In the rows, 128 means zero.
Turns, then the turns between two rows, first turn first; the first pair answered:
turn R:
[148 130 134 109 112 110 134  99]  ->  [141 132 138  95 101 120 126 117]
[105 115 120 124 135 173 126 139]  ->  [117 110 118 147 152 160 139 112]
[150 153 133 162 113 101 135 136]  ->  [144 156 136 147 104 105 124 151]
[129 133 132 106 113 142 129 113]  ->  [127 130 132 111 118 151 132 112]
turn H:
[106 132 136 100 106 101 130 118]  ->  [110 131 138 100 106 104 136 113]
[146 125 135 132 128 112 125 132]  ->  [134 123 133 131 129 113 115 142]
[126 144 143  87 100 126 121 146]  ->  [125 146 143  85  97 130 127 141]
turn S:
[103 123 133 110 111 115 128  83]  ->  [125 115 143 130 122 165 154  96]
[107 115 124 144 151 145 133 110]  ->  [141 115 138 161 150 138 133 136]
[ 86 133 138 104 117 188 111 182]  ->  [117 140 150 118 110 165 101 208]
turn J:
[143 145 133 109 110 130 121 169]  ->  [144 145 132 111 113 138 125 170]
[141 117 124 133 132 134 186  78]  ->  [114 116 106 151 134  63 128 105]
[142 158 145  71  86 129 154 135]  ->  [106 137 125 134 118 103  99 199]
Now pairs of rows:
Each pair is two turns apart.
[129 109 131 209 184 153 135 137]  ->  [ 92 118 116 187 165  97  79 161]
S, H
[161 148 158 103 117 180 160 125]  ->  [133 153 132 115 119  59  91 132]
R, J
[113 116 115 108 106 116 133 113]  ->  [133 120 121 115 106 108 141 108]
H, H
[141 120 112 129 154 136 131 124]  ->  [145 125 114 119 145 114 125 118]
J, H
[180 142 166 144 127 114 126  90]  ->  [114 140 136 119 126  89  91  75]
H, S
[105 137 130 105 119 150 134 113]  ->  [149 141 144 120 120 130 151 105]
H, H
[ 82 132 120 107 114 111  79 150]  ->  [150 131 154 139 119 154 113 187]
J, S
[147 122 122 166 133 105 140 125]  ->  [115 124 109 148 129  91 126 114]
S, H
[116 129 116 170 145 109 125 138]  ->  [148 144 134 134 123 119 162  98]
J, R
[ 77 115  97 109 142 138 137  95]  ->  [ 92 122  97 108 137 102 135  80]
R, R
[130 127 144 147 139 204 148 118]  ->  [147 154 142 107 103  72 106  92]
H, J
[171 137 156 135  95 160 137 176]  ->  [142 148 146 106  78 111 103 172]
J, H
[138 134 125 113 126 123 159  75]  ->  [135 146 131  82 100 117 139 101]
R, R
[102 116  93 132 127 122 122 140]  ->  [141 119 108 124 124 148 161 115]
J, H
[115 129 128 114 119 107 133  94]  ->  [121 137 134 103 108 105 124 112]
H, R
[117  95 149 150 142 127 157 159]  ->  [114  98 142 140 136  78 142 140]
R, S
[194 142 159 154 122  95 124 133]  ->  [168 146 163 122 101 140 106 181]
R, R
[175 147 142 127 100 118 146 137]  ->  [174 138 139 145 111 140 150 150]
J, J
[ 98 117 111 134 150 147 149  78]  ->  [144 131 125 125 132  91 147  70]
H, R
[119 142 133  98 106 132 135 124]  ->  [101 125 120 139 132 139 119 152]
J, R
[130 148 124 132 138  87 120 129]  ->  [125 137 129 142 152 159 148 138]
H, J
[111 125 114 169 129  45  66 179]  ->  [ 75 114 114 164 134 123  65 214]
R, R
[154 141 105 137 142  80 116 170]  ->  [130 136 104 126 137 129 114 198]
R, R
[104 155 107  58  97  70 103  75]  ->  [101 157 118  36  87 131 126  78]
R, H
[103 125 123 124 115 133  91 156]  ->  [126 119 129 130 129 179 141 116]
J, R
[105 128 119 149 122 108 101 169]  ->  [143 128 137 138 127 164 171 114]
J, R
[147 128 119 175 117 120 146 135]  ->  [148 138 124 153  97 104 131 151]
R, R
[148 127 158 121 118 161 154 134]  ->  [135 133 145 121 113  79 114 129]
R, J
[121 112 120 131 152 117 123  88]  ->  [123 126 125  99 124  98 103 110]
R, R
[137 124 125 142 146  81 126 138]  ->  [147 121 137 137 145 154 156 154]
R, J
[169 154 134 108 108  72 132 102]  ->  [116 151 120  74 106 115 137  75]
S, R
[139 131 148 100 103 171 128 170]  ->  [130 139 141  88  91 111  99 162]
H, J
[144 149 137  88 121 168 128 157]  ->  [151 141 136 107 136 185 147 140]
H, R
[ 69  85 109 139 161 157 110 126]  ->  [101 106 124  89 132 142 147  62]
J, R
[109 137 109  84  84 127  99 163]  ->  [ 95 112 103 117 124 193 145 130]
S, R
[163 141 137  61  99 159 155 115]  ->  [140 127 118 122 123  88  78 191]
S, J
[ 83 136 116 134 144 155 112 107]  ->  [ 82 139 114 129 139 137 102 106]
J, J
[131 144 126 159 161  98 115 134]  ->  [118 141 125 143 165 152 149 101]
S, J
[131 122 123 169 132  79 104 156]  ->  [ 95 113 115 145 144 172 156 100]
S, J
[ 78 111  98 156 153  79  83 135]  ->  [ 86  97 110 168 172 183 137 134]
H, S
[112 124 145 108 121 184 124 144]  ->  [110 141 144  79 103 133 115 113]
J, H
[156 113 134 144 136 127 154 102]  ->  [152 110 131 161 138 109 134 124]
S, J
[122 132 128  88 119 129 139  72]  ->  [146 143 141  81 105 114 130  94]
H, R
[136 149 141 139 106  67 124 118]  ->  [147 129 142 190 138 113 141 144]
J, R
[ 90 115 141 162 156 116 109 129]  ->  [ 91 117 139 157 159 106 117 106]
H, R
[145 136 127  81  85 170 124 127]  ->  [100 119 105 123 111 164  85 167]
J, R
[184 151 132  95  71 127 132 138]  ->  [122 149 108  71  71 116 108 113]
H, S
[162 138 137 131 126  54 135 101]  ->  [ 73 125 105 110 140 106 130  72]
H, S
[165 132 103 140 157 178 157 164]  ->  [166 132 103 147 158 165 143 179]
H, H
[167 137 148 139 137 136 132 115]  ->  [164 146 152 119 120 127 121 130]
R, R
[112 135 156  89 114 170 144 100]  ->  [172 142 174 110 108 130 146 113]
H, S
[105 116 128 160 131 138  87 194]  ->  [ 75 116 122 122 130 199 128 136]
H, H
[161 117 158 134 106 134 114 193]  ->  [ 84 125 125  80  95 112  92 140]
S, H
[117 142 122 150 156  76 120 128]  ->  [ 95 141 116 134 156  90 129 101]
S, R
[139 141 142  93 105 161 123 174]  ->  [163 140 142 122 114 127 114 187]
R, S
[145 122 143 161 146 168 131 149]  ->  [138 144 142  94 113 133 140  86]
J, S
[109 103 111 149 151 152 114 161]  ->  [119 127 118  79 117 135 140  96]
H, J
[122 154 128 120 124 142 185  83]  ->  [172 157 146 158 120 110 163 147]
S, H
[126 121 117 117 133 118 116 127]  ->  [126 115 115 124 140 132 128 117]
S, R
[106  94 108 145 174 111 126 120]  ->  [169 105 139 139 158 132 165 121]
J, S
[128 153 122  96 117  76 151  84]  ->  [142 141 132 115 133 154 190  85]
J, J
[105 117 124 117 130 175 139 126]  ->  [157 116 142 153 133 154 139 152]
S, R
[114 111 110 177 164 111  96 165]  ->  [124 136 113 121 129  54  93 120]
J, J
[112 122 119 148 135 160 156 119]  ->  [148 126 125 166 135 116 152 118]
R, S
[129 137 139  78  87 112 116 126]  ->  [104 116 133 105 116 184 137 131]
R, R
[ 64 148  99 111 114 181 128 126]  ->  [ 86 159 104  91 101 157 149  84]
J, H
[ 65 112 100 119 157 187 153  79]  ->  [ 74 114  90 144 168  96 126  57]
R, J
[120 137 139  93 108 175 155 121]  ->  [136 129 133 123 132 153 172  85]
R, R
[141 148 140 112 111 161 136 139]  ->  [138 149 141 115 108 157 126 154]
S, R
[132 130 120 135 153 133 143  93]  ->  [125 125 118 143 157 132 137  98]
J, S
[112 140 120 125 127 121 154  78]  ->  [ 96 136 110 152 135  87 115 118]
J, R
[ 99 124 131 127 132 178 113 175]  ->  [140 149 148  70  99 144 144 113]
J, H
[133 101 128 211 138 132 112 168]  ->  [148 112 143 157 118 195 177 102]
S, J
[182 147 155 150 150 120 161 138]  ->  [164 161 153 113 121  89 123 163]
J, R
[120 128 146  90 123 176 137 158]  ->  [ 95 129 135  75 119 161 128 140]
J, S
[175 148 154 141 109 104 130 155]  ->  [166 142 153 149 113 127 131 173]
J, R
[ 95 135  98  98 117 137 114 127]  ->  [ 90 129  92 123 130 125 107 133]
H, J
[138 121 127 125 131 106 153  79]  ->  [111 104 111 164 156 111 131 110]
J, S
[159  90  91 173 178 159 178  89]  ->  [172 100  96 190 161  78 107 169]
S, H
[ 88 151  91 114 119  93  98 106]  ->  [113 127  94 178 165 146 139 100]
J, R
[121 141 133 108 114 127 117 130]  ->  [115 127 129 141 137 147 122 142]
J, R
[125 149 131 113 127 134 124 159]  ->  [124 155 129  97 122 127 133 135]
R, J
[127 109 121 138 130 119 126 130]  ->  [128 116 122 127 125 110 127 121]
J, J
[134 147 106 141 118 106 136  99]  ->  [144 143 110 153 124 118 145 100]
S, H
[145 118 117 120 139 164 158 111]  ->  [129 107 106 151 154 154 131 143]
J, J
[134 121 128 173 140 143 132 191]  ->  [161 154 144  87  92 112 162 116]
J, S
[139 135 129  97 134 115 183  39]  ->  [152 138 145  90 123 153 193  61]
R, S
[161 108 121 147 132 138 158  81]  ->  [156 118 120 124 116 110 147  70]
R, S
[124 148 107 121 149 140 116 152]  ->  [136 156 111 103 142 137 139 116]
R, J
[108 138 117 109 122 129  99 131]  ->  [130 132 132 120 128 171 129 132]
H, S
[142 150 152  63 100  91 156  86]  ->  [ 80 123 117 139 141  58  85 156]
S, J
[ 89 127 109 156 126  96  92 141]  ->  [139 127 130 158 135 154 169  84]
J, R
[131 142 102  93 105 135 152  77]  ->  [ 88 116  79 157 145 149 116 128]
J, S
[135 102 133 120 156 228 171 132]  ->  [144 125 111 106 140  38 122  66]
R, J
[136 123 117 187 160  64 105 135]  ->  [138 122 135 138 148 192 183  91]
H, J
[124 136 126 114 128  89 113 113]  ->  [101 136 128 100 122 139 107 143]
R, R
[112 140 145 115 107 103  96 140]  ->  [ 84 126 134 122 129 154 125 107]
S, R
[122 151 120  76  99  99 113  91]  ->  [165 142 135 109 119 155 166  81]
S, H
[135 139 123  94  97  93  91 137]  ->  [133 124 122 135 122 116  81 179]
J, S
[177 110 129 115 108 222 155 117]  ->  [215 122 135 143  95 117  94 179]
S, J
[110 122 106 126 148 124 133  86]  ->  [113 123 106 131 146  99 119  95]
J, R
[135  92 138 187 159 132 124 154]  ->  [189 121 161 129 115  97 147 110]
J, H
[142 105 126 142 152 149 157 139]  ->  [153 125 131 103 126  98 151 112]
H, J
[160 137 133 139 136 101 153  85]  ->  [114 125 110 158 155  89 123  97]
J, S
[129  99 106 134 147  61 119 145]  ->  [176 104 129 139 141  82 144 160]
J, S
[157 147 150  80 112  81 141  80]  ->  [143 107 138 189 168 126 111 181]
H, J
[154 160 143  97  97 157 108 207]  ->  [114 145 128 114 116 189 105 209]
S, J
[142 136 145 109 100 119 143 141]  ->  [108 119 128 140 121 122 118 163]
S, J
[154 129 135 150 139 119 149 102]  ->  [128 135 127 115 124 104 136  87]
R, S
[135 142 123 131 122 123 141 117]  ->  [137 136 123 149 127 122 136 133]
H, J
[141 133 122 170 146  97 110 136]  ->  [162 135 142 150 136 163 151 131]
R, J
[116 129 124 135 131 141 113 160]  ->  [148 140 138 108 114 142 144 128]
J, H
[122 123 132 141 146 166 154 123]  ->  [167 140 151 128 122 114 144 135]
S, J
[152 122 134 163 178 122 123 154]  ->  [153 124 138 139 172 162 157 120]
S, J
[165  99 125 158 131  80 135 123]  ->  [155 103 119 143 125  69 130 110]
J, S
[150 148 158 107  97 118 155 100]  ->  [110 128 136 158 123 103  97 170]
J, R
[187 141 157 115 115 130 165 189]  ->  [172 151 148  92 102  77 137 177]
R, J
[127 138 122 148 114  56 108 132]  ->  [ 68 115 100 151 144 145 139 101]
S, J
[109 134 111 129 137  99  97 122]  ->  [112 127 115 133 151 153 137  94]
S, H
[141 140 133 150 125  86 116  99]  ->  [ 93 129 118 140 136 126 118  86]
H, S
[149 146 133 113 113 138  97 194]  ->  [134 144 123 120 119 117  82 191]
R, S
[113 116 139 137 120 158 121 168]  ->  [135 127 152 111 105 159 143 148]
S, J
[139 111 136 179 168 159 177 102]  ->  [151 127 131 159 151  72 153  75]
R, S
[155 144 148 102  97 117 108 166]  ->  [119 130 138 111 112 171 113 173]
H, R
[117 134 142 112 140 137 157  82]  ->  [168 135 160 148 141 122 151 131]
S, H
[126 113 118 154 134  96  92 132]  ->  [146 113 137 136 128 178 139 126]
R, J
[162 157 155 118  99  74 134  48]  ->  [142 168 160  90  67  76  82 133]
H, R
[166 156 137 120 118  91 156  92]  ->  [138 164 145  79  88 133 131 147]
R, R
[155 156 139  91  97 118 155  93]  ->  [153 136 142 134 125 184 172 122]
J, J
[108 135 132 129 138 172 154 134]  ->  [113 146 122 120 131  90 137  97]
R, J
[106 142 133 116 125 179 130 152]  ->  [126 146 139 122 118 158 119 175]
S, H
[166 124 132 144 143 122 136 125]  ->  [133 119 122 147 143 115 107 155]
H, H
[114 131 137 136 121 152 130 147]  ->  [126 133 140 136 119 156 144 134]
H, H
[156 155 121 130 132  63 111 112]  ->  [114 157 119  86 108  97  87 148]
R, H
[ 84 121 111 133 107 169 103 133]  ->  [ 86 132 109 110  94 123  98 102]
H, J
[128 110 106 165 140 117 136 149]  ->  [129 122 105 141 124  81 125 132]
J, J
[144 144 139 104 121  98 163  69]  ->  [113 124 120 166 146  68 102 150]
J, R
[116 136 117 136 135 125 144 111]  ->  [122 141 121 121 119 109 134 119]
R, R
[149 137 131 115 114 114 114 150]  ->  [151 124 132 140 133 147 128 157]
J, R
[111 111 126 102 109 184 143  95]  ->  [180 111 152 146 114 164 150 134]
S, R
[117 124 121 145 135  80 104 125]  ->  [ 93 118 116 132 143 143 138  90]
S, J
[126 125 124 127 129 112 139  87]  ->  [122 123 127 117 125 144 150  92]
R, S
[133 116 113 159 167 160 138 127]  ->  [147 119 108 169 165 110 122 124]
R, H
[161 107 139 172 148 117 114 182]  ->  [ 96 118 117 117 125  89  76 167]
S, R
[ 98 106 103 177 179 139 152  94]  ->  [144 131 119 143 147  83 162  57]
J, H
[129 123 118  96 107 133 122 127]  ->  [133 116 119 114 120 157 139 122]
S, R
[117 120 123 133 132 157 130 141]  ->  [117 133 124 104 114 141 130 120]
J, R
[164 126 150 101 105 107 152 100]  ->  [ 95 103 119 149 136 108  94 161]
J, H
[109 133 131 111 117 137 127 108]  ->  [140 137 141 120 117 122 138 103]
H, H
[ 84 119 120 148 147 109  59 185]  ->  [ 48 112 110 116 156 180 108 114]
S, H
[120 108 133 147 130 136 123 104]  ->  [141 118 143 137 118 122 128  98]
S, J
[123 149 123 146 127 110 114 141]  ->  [131 158 130 125 114 108 124 120]
J, J
[129 130 138 110 120 127 130 154]  ->  [114 123 133 115 129 137 127 156]
S, J
[ 93 117 118 135 133 164 136 137]  ->  [118 117 117 155 146 111 145  96]
R, R
